In the data rows, zero lies at 4.5, halfway between 4 and 5.
Some points, one per row:
tensor([6, 4, 6, 8, 5, 8, 6, 6])
tensor([5, 3, 4, 4, 5, 5, 3, 5])
tensor([4, 4, 3, 4, 3, 3, 3, 5])
tensor([3, 5, 3, 1, 4, 1, 1, 3])
tensor([5, 5, 3, 3, 3, 3, 4, 5])
tensor([1, 6, 2, 0, 5, 0, 3, 0])
tensor([2, 6, 2, 0, 5, 0, 3, 1])
tensor([3, 3, 4, 4, 4, 3, 1, 4])
tensor([6, 4, 5, 7, 5, 6, 6, 6])
tensor([3, 6, 5, 4, 5, 5, 6, 2])
tensor([4, 6, 5, 4, 5, 5, 5, 3])
tensor([7, 5, 8, 9, 4, 9, 9, 6])
tensor([5, 2, 2, 7, 4, 3, 4, 3])
tensor([4, 5, 4, 3, 5, 3, 3, 4])
tensor([8, 1, 6, 9, 7, 6, 9, 8])
tensor([5, 4, 6, 5, 3, 6, 4, 7])
tensor([4, 6, 4, 2, 5, 3, 5, 3])
tensor([6, 4, 5, 5, 4, 7, 5, 5])
10 more points follow, each with its number after it:
tensor([8, 4, 7, 9, 4, 9, 8, 8]) 0
tensor([4, 4, 6, 4, 4, 4, 2, 5]) 1
tensor([5, 5, 3, 3, 4, 3, 4, 5]) 2
tensor([6, 2, 6, 8, 4, 8, 5, 8]) 3
tensor([3, 6, 5, 3, 2, 5, 2, 4]) 4
tensor([1, 6, 2, 0, 4, 0, 3, 1]) 5
tensor([4, 4, 4, 5, 6, 5, 4, 5]) 6
tensor([2, 6, 4, 0, 5, 1, 3, 2]) 7
tensor([4, 5, 4, 2, 4, 2, 1, 4]) 8
tensor([5, 4, 6, 9, 5, 9, 7, 5]) 9
Which two of these numbered points are nearest to each point below, ignoring the direction in which the first points spread most? Their numbers follow each, nearest first.
tensor([6, 3, 5, 4, 5, 4, 5, 6]) > 2 8
tensor([6, 4, 6, 7, 4, 8, 6, 6]) > 0 5
tensor([3, 5, 2, 3, 6, 2, 2, 4]) > 6 2
tensor([5, 5, 6, 5, 5, 6, 6, 4]) > 7 5
tensor([5, 6, 5, 5, 6, 5, 6, 4]) > 7 5
tensor([5, 5, 8, 9, 2, 9, 6, 7]) > 4 0
tensor([6, 5, 6, 5, 4, 6, 6, 5]) > 0 7
tensor([4, 5, 4, 7, 4, 6, 6, 4]) > 9 5
tensor([6, 4, 6, 7, 4, 9, 6, 7]) > 0 4
tensor([4, 5, 3, 2, 4, 2, 3, 4]) > 2 0
tensor([1, 5, 0, 0, 5, 0, 0, 1]) > 6 3
